(in the rows, 128 means zero)
runs of hidden systems:
K849, seq 1 (11 x 18):
115; 140; 97; 104; 118; 142; 112; 110; 137; 145; 123; 123; 140; 150; 136; 100; 146; 115
125; 153; 135; 140; 112; 120; 104; 138; 112; 126; 110; 98; 121; 126; 157; 118; 123; 114
120; 129; 140; 151; 161; 107; 128; 131; 152; 122; 118; 126; 126; 103; 148; 115; 126; 125
143; 132; 136; 128; 166; 109; 132; 126; 118; 99; 138; 136; 123; 143; 119; 141; 112; 136
143; 117; 128; 124; 126; 141; 110; 125; 140; 122; 159; 139; 145; 129; 108; 127; 103; 142
135; 131; 125; 133; 106; 154; 132; 129; 128; 117; 158; 110; 118; 126; 115; 139; 148; 154
120; 126; 157; 118; 97; 122; 147; 125; 144; 152; 126; 125; 132; 127; 120; 144; 154; 135
118; 118; 127; 123; 117; 141; 137; 116; 142; 144; 90; 127; 110; 153; 115; 139; 135; 107
113; 108; 117; 139; 113; 130; 125; 149; 100; 141; 94; 136; 122; 120; 134; 127; 112; 110
107; 126; 102; 132; 149; 124; 144; 132; 109; 130; 119; 146; 134; 105; 156; 105; 136; 118
141; 156; 121; 111; 155; 98; 126; 117; 102; 125; 132; 135; 144; 137; 151; 110; 122; 116
K78, seq 2 (11 x 18):
127; 130; 141; 147; 91; 141; 129; 151; 101; 124; 127; 106; 116; 144; 137; 138; 115; 141
108; 113; 137; 150; 126; 125; 161; 127; 140; 151; 118; 141; 126; 109; 139; 111; 144; 148
118; 123; 115; 121; 141; 125; 139; 118; 105; 134; 83; 142; 110; 156; 117; 119; 116; 117
131; 126; 123; 140; 125; 138; 93; 145; 128; 139; 125; 122; 130; 126; 131; 82; 104; 112
136; 149; 121; 149; 144; 124; 138; 141; 99; 108; 144; 108; 104; 118; 137; 103; 152; 133
146; 130; 146; 135; 163; 83; 155; 121; 134; 144; 136; 132; 137; 151; 138; 112; 126; 120
143; 122; 113; 131; 147; 138; 112; 116; 156; 119; 143; 110; 116; 180; 104; 116; 123; 127
132; 118; 142; 152; 101; 133; 120; 168; 125; 118; 161; 97; 127; 159; 131; 131; 117; 147
106; 115; 143; 148; 118; 141; 182; 134; 137; 136; 144; 132; 122; 141; 142; 123; 151; 167
109; 109; 119; 127; 116; 130; 157; 110; 118; 157; 89; 147; 124; 180; 131; 126; 107; 135
103; 117; 107; 145; 104; 160; 93; 137; 128; 144; 98; 122; 121; 141; 127; 81; 104; 131
K353, seq 3 (11 x 18):
139; 140; 121; 149; 124; 121; 76; 132; 143; 129; 125; 85; 111; 128; 104; 86; 140; 129
124; 149; 163; 128; 147; 105; 150; 162; 121; 109; 128; 109; 108; 130; 136; 132; 169; 102
157; 112; 142; 126; 160; 117; 161; 120; 156; 147; 151; 153; 144; 125; 131; 133; 118; 91
145; 101; 81; 128; 133; 149; 120; 126; 129; 117; 155; 121; 124; 180; 101; 139; 118; 125
105; 118; 132; 132; 79; 141; 125; 178; 116; 139; 149; 107; 143; 152; 144; 123; 140; 143
98; 140; 133; 126; 114; 146; 181; 107; 136; 140; 125; 141; 135; 120; 178; 134; 149; 146
119; 120; 116; 133; 136; 120; 132; 82; 130; 149; 83; 154; 134; 153; 137; 119; 80; 145
106; 138; 122; 140; 132; 154; 76; 140; 121; 101; 104; 118; 109; 134; 116; 85; 99; 149
129; 160; 168; 144; 140; 111; 138; 158; 81; 107; 125; 122; 110; 90; 143; 101; 140; 136
170; 147; 152; 118; 175; 97; 155; 92; 136; 142; 147; 152; 132; 100; 114; 107; 138; 123
180; 129; 123; 111; 144; 126; 101; 113; 138; 124; 147; 114; 114; 181; 73; 128; 121; 102
K572, seq 4 (11 x 18):
134; 129; 115; 111; 111; 139; 130; 144; 68; 122; 138; 144; 132; 124; 120; 137; 123; 130
144; 141; 126; 117; 125; 140; 143; 103; 138; 146; 157; 138; 148; 98; 141; 112; 141; 127
135; 152; 112; 118; 134; 103; 118; 98; 128; 127; 113; 105; 120; 139; 132; 136; 151; 121
124; 128; 145; 131; 123; 113; 88; 142; 153; 126; 119; 116; 136; 106; 124; 127; 114; 115
117; 126; 125; 139; 139; 143; 133; 152; 124; 90; 141; 116; 114; 114; 134; 154; 139; 126
133; 109; 134; 119; 129; 110; 149; 120; 127; 130; 141; 150; 147; 115; 128; 162; 117; 137
122; 128; 103; 98; 127; 148; 112; 108; 139; 123; 134; 137; 137; 141; 110; 134; 132; 126
131; 142; 134; 119; 83; 138; 105; 125; 116; 132; 124; 112; 132; 117; 131; 139; 125; 130
115; 128; 121; 139; 119; 138; 135; 122; 152; 130; 128; 118; 126; 92; 141; 136; 155; 129
120; 125; 117; 120; 138; 98; 129; 113; 121; 129; 95; 137; 126; 114; 125; 152; 133; 117
131; 122; 113; 115; 135; 134; 93; 131; 127; 122; 125; 139; 138; 101; 114; 122; 110; 103
K924, seq 5 (11 x 18):
109; 151; 119; 113; 129; 130; 63; 142; 107; 112; 111; 120; 135; 141; 122; 81; 105; 138
139; 159; 157; 152; 108; 157; 141; 143; 99; 115; 152; 112; 113; 88; 156; 111; 137; 143
158; 121; 140; 151; 147; 113; 164; 80; 166; 156; 141; 134; 121; 110; 115; 124; 138; 148
143; 115; 136; 110; 137; 111; 99; 113; 128; 133; 94; 133; 110; 174; 61; 124; 111; 124
119; 109; 143; 138; 83; 155; 100; 196; 104; 128; 130; 111; 116; 121; 107; 121; 125; 112
125; 109; 118; 142; 110; 148; 193; 140; 134; 147; 166; 128; 126; 113; 146; 143; 183; 130
126; 115; 116; 99; 145; 98; 159; 87; 161; 165; 107; 148; 149; 177; 133; 141; 132; 99
104; 136; 103; 111; 128; 139; 69; 153; 118; 111; 90; 111; 129; 174; 138; 112; 95; 85
105; 147; 128; 167; 125; 143; 141; 179; 98; 100; 146; 103; 123; 98; 195; 109; 139; 130
134; 143; 136; 140; 181; 111; 188; 83; 159; 135; 158; 153; 139; 117; 162; 109; 141; 158
158; 143; 138; 110; 161; 107; 93; 81; 130; 126; 104; 142; 127; 181; 94; 103; 66; 133
K435, seq 6 (11 x 18):
116; 151; 155; 77; 136; 133; 129; 98; 109; 113; 102; 175; 158; 139; 150; 149; 69; 130
141; 139; 109; 137; 86; 178; 85; 81; 132; 132; 129; 121; 126; 96; 117; 111; 95; 173
127; 140; 146; 138; 104; 92; 113; 140; 79; 116; 109; 103; 103; 88; 100; 139; 162; 166
136; 140; 189; 114; 149; 116; 156; 113; 159; 140; 111; 152; 117; 79; 106; 131; 152; 106
177; 112; 111; 126; 139; 161; 131; 103; 132; 125; 129; 133; 101; 126; 87; 163; 118; 76
139; 99; 107; 122; 90; 139; 106; 175; 127; 141; 172; 112; 143; 111; 103; 143; 155; 100
109; 147; 118; 101; 135; 121; 161; 146; 132; 109; 164; 120; 145; 130; 167; 159; 189; 111
122; 125; 117; 105; 121; 111; 142; 88; 165; 152; 119; 133; 163; 164; 166; 169; 116; 107
97; 114; 78; 129; 113; 141; 66; 113; 167; 111; 112; 105; 138; 143; 132; 143; 109; 143
81; 136; 130; 133; 117; 99; 95; 158; 110; 93; 108; 120; 150; 83; 161; 150; 112; 160
119; 151; 147; 119; 161; 106; 138; 79; 137; 111; 119; 165; 145; 67; 144; 137; 109; 172
K924, seq 7 (11 x 18):
156; 124; 156; 137; 121; 132; 109; 143; 126; 126; 153; 121; 127; 138; 105; 117; 101; 132
139; 114; 132; 146; 101; 141; 133; 138; 134; 127; 160; 105; 117; 146; 105; 135; 141; 158
113; 111; 148; 123; 93; 125; 150; 128; 145; 154; 123; 128; 132; 156; 114; 148; 145; 149
95; 109; 118; 113; 101; 160; 132; 124; 145; 143; 95; 138; 127; 151; 123; 141; 129; 117
96; 117; 102; 133; 112; 140; 140; 139; 106; 141; 86; 130; 124; 129; 160; 128; 128; 104
103; 134; 100; 130; 155; 124; 146; 128; 119; 138; 109; 141; 134; 109; 167; 97; 144; 102
143; 159; 123; 124; 181; 112; 136; 113; 113; 126; 125; 139; 127; 125; 154; 90; 121; 93
168; 151; 136; 146; 168; 110; 99; 137; 122; 113; 151; 111; 124; 131; 131; 84; 102; 111
166; 143; 160; 158; 144; 118; 120; 151; 125; 101; 181; 98; 111; 140; 110; 105; 126; 155
152; 115; 179; 142; 116; 128; 144; 134; 161; 131; 174; 119; 126; 160; 92; 133; 124; 177
123; 95; 144; 127; 82; 156; 130; 123; 153; 142; 131; 126; 121; 184; 83; 153; 116; 168
K572, seq 8 (11 x 18):
152; 146; 174; 103; 128; 121; 152; 106; 109; 124; 109; 151; 114; 124; 105; 160; 121; 117
159; 108; 106; 136; 123; 156; 108; 108; 166; 144; 142; 118; 120; 133; 97; 132; 120; 96
127; 121; 125; 125; 87; 116; 126; 162; 100; 137; 134; 98; 118; 138; 109; 147; 170; 123
107; 122; 148; 110; 124; 131; 158; 140; 160; 151; 125; 146; 147; 104; 150; 132; 153; 96
119; 129; 84; 116; 142; 123; 129; 110; 116; 130; 100; 129; 132; 151; 161; 148; 123; 89
116; 123; 104; 128; 115; 114; 83; 147; 116; 137; 137; 123; 163; 108; 151; 109; 101; 131
108; 160; 120; 125; 148; 136; 130; 133; 114; 88; 150; 126; 132; 99; 157; 117; 148; 154
142; 146; 150; 125; 152; 96; 134; 87; 136; 115; 124; 142; 142; 109; 139; 152; 100; 154
140; 123; 111; 125; 148; 142; 83; 108; 154; 98; 134; 122; 119; 134; 85; 136; 106; 143
143; 126; 159; 131; 91; 143; 112; 151; 115; 108; 146; 114; 112; 113; 87; 160; 131; 151
132; 110; 145; 127; 116; 156; 170; 117; 164; 139; 143; 137; 117; 106; 107; 163; 160; 127
K353, seq 9 (11 x 18):
128; 135; 159; 148; 110; 85; 151; 140; 106; 149; 100; 98; 105; 152; 131; 131; 152; 127
116; 123; 147; 119; 156; 145; 148; 122; 181; 145; 120; 150; 126; 125; 124; 102; 142; 103
144; 111; 104; 132; 145; 143; 140; 135; 91; 118; 112; 137; 107; 166; 121; 133; 98; 95
123; 115; 112; 146; 117; 135; 113; 164; 123; 146; 155; 118; 144; 123; 136; 80; 131; 131
116; 157; 118; 112; 142; 122; 164; 118; 100; 118; 139; 129; 128; 146; 157; 122; 164; 138
142; 134; 144; 125; 133; 114; 127; 100; 146; 156; 126; 138; 150; 157; 149; 105; 91; 124
130; 138; 121; 149; 139; 158; 110; 128; 138; 94; 135; 100; 101; 166; 124; 112; 118; 144
124; 125; 175; 153; 121; 110; 154; 170; 107; 132; 133; 124; 119; 135; 133; 110; 126; 149
136; 133; 143; 120; 149; 152; 174; 106; 140; 135; 144; 159; 121; 125; 118; 110; 142; 141
158; 119; 124; 124; 115; 136; 129; 110; 103; 152; 116; 135; 113; 176; 98; 113; 104; 120
121; 133; 130; 146; 104; 158; 114; 154; 132; 144; 130; 97; 109; 141; 121; 77; 151; 121
K78, seq 10 (11 x 18):
149; 157; 137; 118; 136; 112; 122; 127; 113; 120; 147; 119; 134; 81; 137; 128; 146; 111
153; 140; 134; 113; 155; 94; 132; 101; 148; 128; 138; 124; 134; 113; 119; 155; 146; 108
143; 120; 131; 110; 133; 120; 101; 129; 166; 111; 146; 116; 140; 141; 104; 169; 122; 107
127; 117; 137; 120; 104; 151; 121; 152; 149; 103; 167; 116; 142; 117; 122; 176; 134; 133
110; 114; 133; 110; 100; 137; 164; 126; 132; 130; 141; 146; 150; 109; 142; 184; 144; 141
99; 115; 108; 89; 96; 141; 129; 95; 138; 146; 93; 156; 149; 120; 129; 166; 121; 127
99; 136; 110; 104; 90; 153; 80; 123; 124; 125; 88; 130; 138; 87; 134; 139; 112; 115
112; 155; 133; 122; 128; 125; 111; 129; 105; 110; 105; 136; 131; 39; 152; 133; 133; 118
144; 151; 129; 105; 175; 90; 126; 93; 121; 119; 110; 159; 134; 67; 125; 141; 129; 102
172; 142; 123; 93; 164; 103; 76; 107; 142; 110; 142; 134; 142; 102; 86; 147; 114; 90
172; 143; 148; 105; 123; 124; 85; 149; 148; 93; 192; 104; 142; 97; 94; 171; 146; 113
K849, seq 11 (11 x 18):
96; 131; 117; 126; 145; 156; 96; 112; 204; 132; 125; 128; 134; 105; 128; 85; 147; 129
152; 155; 157; 142; 120; 116; 144; 132; 81; 90; 117; 99; 98; 135; 139; 174; 122; 129
124; 89; 135; 132; 139; 113; 122; 117; 181; 160; 126; 158; 152; 99; 108; 116; 114; 132
133; 135; 101; 119; 132; 153; 135; 129; 88; 86; 131; 118; 95; 161; 106; 154; 144; 132
122; 116; 149; 114; 89; 126; 117; 139; 137; 165; 133; 146; 165; 89; 133; 124; 113; 126
122; 142; 92; 132; 142; 141; 145; 101; 130; 117; 118; 109; 99; 142; 135; 133; 169; 118
127; 127; 155; 113; 108; 85; 106; 147; 113; 145; 106; 129; 150; 123; 133; 138; 110; 108
113; 125; 92; 140; 160; 157; 116; 117; 155; 107; 121; 127; 114; 121; 138; 115; 129; 114
144; 138; 142; 130; 123; 96; 128; 142; 87; 113; 140; 127; 140; 113; 146; 154; 110; 137
124; 124; 110; 117; 150; 128; 116; 102; 174; 130; 143; 137; 143; 122; 121; 117; 135; 138
144; 145; 135; 122; 111; 129; 113; 127; 105; 102; 137; 105; 115; 146; 117; 159; 122; 136
K435, seq 12 (11 x 18):
119; 158; 126; 101; 121; 145; 135; 115; 106; 104; 174; 136; 155; 155; 151; 122; 123; 186
119; 154; 159; 116; 83; 127; 130; 93; 124; 145; 105; 115; 131; 162; 133; 130; 119; 170
102; 126; 148; 152; 103; 145; 116; 111; 150; 131; 78; 112; 91; 125; 110; 123; 131; 156
111; 103; 138; 154; 131; 123; 142; 149; 106; 128; 81; 143; 96; 89; 111; 132; 127; 124
137; 115; 117; 123; 159; 134; 150; 128; 109; 142; 123; 170; 123; 86; 107; 104; 134; 104
166; 140; 101; 106; 140; 134; 119; 120; 93; 141; 144; 134; 129; 129; 112; 106; 135; 80
161; 150; 124; 125; 113; 124; 108; 140; 129; 144; 162; 94; 136; 131; 139; 107; 151; 88
142; 144; 133; 147; 141; 101; 140; 140; 153; 119; 158; 85; 127; 154; 159; 142; 154; 110
123; 106; 139; 140; 140; 106; 139; 136; 175; 126; 143; 119; 143; 177; 143; 153; 111; 130
96; 102; 118; 130; 128; 152; 118; 144; 149; 100; 137; 134; 138; 170; 132; 143; 97; 158
82; 120; 127; 123; 102; 145; 135; 143; 103; 114; 119; 148; 146; 130; 150; 131; 103; 181

runs to name:
seq 13 (2 x 18):
116; 150; 137; 121; 143; 117; 129; 103; 138; 115; 130; 135; 132; 96; 133; 124; 140; 164
138; 141; 138; 123; 147; 118; 108; 98; 135; 107; 107; 130; 114; 120; 108; 140; 109; 132
 | K572
seq 14 (2 x 18):
125; 135; 134; 124; 152; 145; 129; 141; 124; 124; 133; 142; 136; 141; 146; 90; 105; 116
146; 140; 118; 146; 146; 131; 140; 129; 96; 116; 151; 123; 120; 145; 144; 101; 117; 137
 | K353
seq 15 (2 x 18):
157; 117; 100; 139; 104; 154; 147; 102; 98; 159; 123; 134; 126; 140; 140; 133; 103; 107
116; 122; 95; 137; 114; 118; 110; 138; 126; 149; 135; 107; 130; 132; 115; 90; 169; 136
 | K435
seq 16 (2 x 18):
122; 146; 140; 119; 124; 133; 150; 142; 110; 133; 163; 136; 147; 142; 147; 98; 138; 151
149; 143; 136; 127; 120; 145; 140; 92; 148; 149; 138; 123; 133; 159; 142; 115; 114; 133
 | K924
seq 17 (2 x 18):
119; 154; 134; 122; 153; 123; 151; 126; 112; 123; 127; 144; 138; 90; 172; 113; 131; 116
152; 146; 104; 133; 170; 99; 114; 95; 124; 114; 131; 126; 135; 125; 143; 123; 103; 124
 | K572
seq 18 (2 x 18):
120; 141; 147; 121; 133; 89; 124; 109; 155; 122; 110; 115; 127; 110; 125; 160; 153; 131
130; 117; 145; 116; 140; 124; 112; 125; 167; 114; 114; 137; 130; 119; 109; 167; 111; 100
 | K353
seq 19 (2 x 18):
132; 144; 111; 131; 131; 159; 126; 128; 139; 113; 122; 96; 83; 111; 108; 127; 190; 87
139; 110; 168; 143; 154; 76; 168; 154; 138; 144; 110; 135; 121; 116; 139; 154; 133; 77
 | K924
seq 20 (2 x 18):
123; 119; 127; 154; 127; 112; 143; 99; 149; 136; 105; 123; 114; 89; 126; 147; 142; 147
121; 121; 131; 101; 139; 101; 127; 122; 109; 121; 97; 148; 120; 130; 86; 153; 135; 131
 | K849
seq 21 (2 x 18):
101; 107; 150; 98; 143; 128; 121; 161; 111; 105; 115; 176; 127; 84; 77; 139; 132; 142
168; 138; 128; 105; 131; 175; 144; 103; 104; 119; 140; 155; 118; 102; 114; 149; 113; 91
 | K572
seq 22 (2 x 18):
114; 108; 138; 130; 157; 121; 178; 154; 130; 115; 170; 159; 145; 159; 137; 123; 131; 165
115; 130; 131; 96; 123; 155; 149; 112; 117; 136; 125; 158; 139; 201; 125; 116; 102; 147
 | K435
seq 23 (2 x 18):
160; 111; 84; 130; 168; 96; 129; 137; 134; 146; 166; 133; 151; 137; 136; 114; 131; 74
148; 160; 124; 107; 155; 98; 104; 154; 115; 100; 169; 95; 139; 182; 139; 123; 141; 105
 | K924
seq 24 (2 x 18):
133; 125; 149; 136; 144; 99; 149; 120; 161; 124; 138; 124; 137; 133; 140; 160; 129; 134
113; 110; 116; 111; 134; 132; 109; 129; 152; 113; 120; 133; 133; 163; 106; 149; 116; 126
 | K572
seq 25 (2 x 18):
141; 134; 163; 174; 152; 101; 145; 116; 153; 121; 113; 110; 114; 133; 163; 136; 97; 130
130; 95; 133; 151; 162; 103; 131; 138; 136; 112; 133; 145; 122; 154; 97; 125; 96; 166
 | K849
seq 26 (2 x 18):
139; 150; 165; 113; 121; 80; 135; 116; 128; 137; 142; 127; 161; 127; 149; 147; 120; 146
142; 134; 138; 128; 134; 152; 115; 88; 183; 111; 142; 115; 125; 136; 113; 156; 118; 145
 | K353
seq 27 (2 x 18):
124; 171; 159; 106; 125; 149; 105; 114; 137; 120; 107; 111; 90; 132; 82; 90; 173; 136
155; 130; 173; 159; 104; 135; 146; 146; 110; 145; 96; 109; 88; 105; 130; 145; 121; 77
 | K435
seq 28 (2 x 18):
114; 150; 129; 99; 127; 97; 94; 148; 143; 120; 118; 101; 138; 102; 134; 148; 170; 77
138; 124; 116; 128; 152; 102; 127; 127; 158; 113; 134; 123; 146; 98; 161; 183; 126; 70
 | K353
seq 29 (2 x 18):
154; 130; 150; 137; 117; 145; 109; 121; 122; 107; 131; 124; 118; 130; 115; 146; 80; 138
141; 104; 122; 152; 113; 150; 139; 127; 141; 125; 161; 119; 113; 119; 98; 140; 140; 162
 | K572
seq 30 (2 x 18):
119; 125; 109; 121; 114; 140; 65; 178; 115; 118; 137; 122; 160; 84; 157; 122; 93; 79
123; 153; 91; 152; 168; 119; 148; 118; 146; 92; 167; 109; 139; 80; 195; 147; 160; 123
 | K849
seq 31 (2 x 18):
124; 132; 133; 118; 112; 155; 158; 135; 146; 118; 134; 112; 118; 154; 151; 172; 152; 84
109; 98; 95; 142; 110; 133; 136; 129; 152; 141; 125; 125; 152; 126; 170; 163; 113; 109
 | K78
